Small tables with named rows and columns. After each table, cells are looked up by row and column.

vil:
|  | dag | tarov | nobe |
|---|---|---|---|
| seraz | 11457 | 89174 | 7749 |
| fivi | 47751 | 86131 | 8901 |
| gorelab | 34188 | 7638 | 87495 |

fivi, dag -> 47751
seraz, tarov -> 89174
fivi, nobe -> 8901
gorelab, nobe -> 87495
fivi, tarov -> 86131
seraz, dag -> 11457
seraz, nobe -> 7749
gorelab, dag -> 34188
gorelab, tarov -> 7638
Which row has the largest dag? fivi

vib =
fields: zazum, pib, kupasan, galutob, gif, tasab
petap: [-4783, -32109, -41427, -48375, 51442, 66390]
zinefil: [-9928, 27642, 7873, -71988, -57229, -11128]
bol: [-25362, -91860, -90728, -28697, -35495, -34383]
dinad: [-25362, -40645, -69599, -68052, -78964, -3376]

galutob of petap = -48375
zazum of dinad = -25362
gif of dinad = -78964
gif of bol = -35495
tasab of dinad = -3376
galutob of dinad = -68052
gif of petap = 51442
pib of bol = -91860
tasab of zinefil = -11128
zazum of zinefil = -9928
tasab of bol = -34383
tasab of petap = 66390

Table leked
          lev  zisop  selizu  ketos
nubaniz  8.06   5.41    7.77   3.69
zug      7.21   5.86    6.93   7.54
rafo     7.64   5.73    8.91   6.51
kiviper  6.09   5.22    7.60   5.63
nufeso   7.81   6.52    6.05   2.37
bosek    7.42   7.25    4.68   0.54

bosek, zisop => 7.25
bosek, lev => 7.42
bosek, selizu => 4.68
rafo, selizu => 8.91
zug, selizu => 6.93
zug, ketos => 7.54
nubaniz, ketos => 3.69
kiviper, selizu => 7.60
kiviper, lev => 6.09
nubaniz, selizu => 7.77
zug, lev => 7.21
bosek, ketos => 0.54

Table tumik
|  | lefop | kolatus | mur |
|---|---|---|---|
| mebisan | 44096 | 53649 | 53247 |
| lolon | 34257 | 30841 | 34515 |
| gepu | 31727 | 34456 | 36795 |
| zapa | 30617 | 25242 | 30010 |
| mep | 92641 | 94529 | 95553 |
| koni | 87333 | 74103 | 78839 |
| sizini | 49640 | 50414 | 48571 |
| zukigo | 7542 | 17106 | 15993 |
| zugefu | 12878 | 16030 | 13168 |
| kof | 87021 | 71777 | 76522 |
| mekudez | 48794 | 52287 | 56738 |
| kivare | 31341 | 27621 | 32208 |

lefop of mekudez = 48794
mur of sizini = 48571
lefop of koni = 87333
kolatus of zukigo = 17106
kolatus of sizini = 50414
lefop of mep = 92641
kolatus of mebisan = 53649
mur of mekudez = 56738
mur of koni = 78839
mur of zukigo = 15993
mur of zugefu = 13168
kolatus of kivare = 27621
kolatus of koni = 74103
kolatus of mep = 94529
Row with the largest mur: mep

Table numun
          nim    seg   tise    gos    kel    bul    zuf
sak     24496  63843  38063  53045  67420  36189  59347
mus     72094  39625  66742  46387  58480  51615  55782
vuseri  47538  57597  55077  53800  72502  42610  65852
baf     59729  50611  62262  51554  69881  46217  64077
sapal   27187  63898  40248  51551  67905  36750  60763
dolavu  13023  62039  27334  49352  52918  35250  48465
deko    57298  52466  59173  51085  70264  45796  64928
lupi    32722  33848  28303  37088  16570  42551  22458
rek     49510  55856  56833  52801  72990  43458  65536
sir     70626  39941  66326  47871  60069  50848  57689
ridopi  28789  36821  26313  36738  18198  40994  24093
tak     22946  63696  36838  52919  66029  36719  57381
taboma  76971  29499  64301  41861  44088  53417  47192

gos of deko is 51085
nim of tak is 22946
kel of sapal is 67905
zuf of sapal is 60763
zuf of baf is 64077
nim of lupi is 32722
seg of baf is 50611
Which row has the largest seg? sapal

bolidig =
         ved  vetin  meb  pel
rel      0.8    0.1  0.1  0.1
fum      0.4    0.9  0.5  0.1
kap      0.3    0.5  0.3  0.6
zogam    0.7    0.3  0.5  0.6
kel      0.4    0.2  0.4  0.4
benovat  0.3    0.2  0.5  0.4
dibo     0.3    0.2  0.7  0.4
dor      0.4    0.4  0.3  0.5
lem      0.9    0.0  0.2  0.0

dor, pel -> 0.5
rel, vetin -> 0.1
benovat, vetin -> 0.2
lem, ved -> 0.9
dor, meb -> 0.3
lem, vetin -> 0.0
zogam, pel -> 0.6
zogam, meb -> 0.5
fum, meb -> 0.5
dor, vetin -> 0.4
rel, pel -> 0.1
kap, pel -> 0.6
lem, pel -> 0.0

kezopet.tsv
	tegav	sakozu	sas	temive	kem
ledas	0.771	0.329	0.450	0.378	0.562
doderet	0.756	0.325	0.444	0.341	0.525
sug	0.395	0.558	0.457	0.294	0.438
lepi	0.330	0.183	0.192	0.275	0.328
kodudem	0.769	0.332	0.457	0.392	0.572
dol	0.376	0.526	0.410	0.324	0.413
zifet	0.708	0.357	0.487	0.526	0.616
zotopa	0.361	0.554	0.446	0.303	0.415
rilo	0.376	0.559	0.448	0.316	0.437
vozi	0.390	0.553	0.449	0.302	0.439
rakoze	0.756	0.325	0.444	0.341	0.525
feluzu	0.387	0.549	0.431	0.325	0.428
genasof	0.389	0.548	0.432	0.324	0.428
funif	0.384	0.566	0.458	0.305	0.435

funif, temive -> 0.305
ledas, sas -> 0.450
lepi, sakozu -> 0.183
zifet, sas -> 0.487
doderet, sas -> 0.444
rakoze, tegav -> 0.756
lepi, kem -> 0.328
kodudem, tegav -> 0.769
Row with the largest temive: zifet

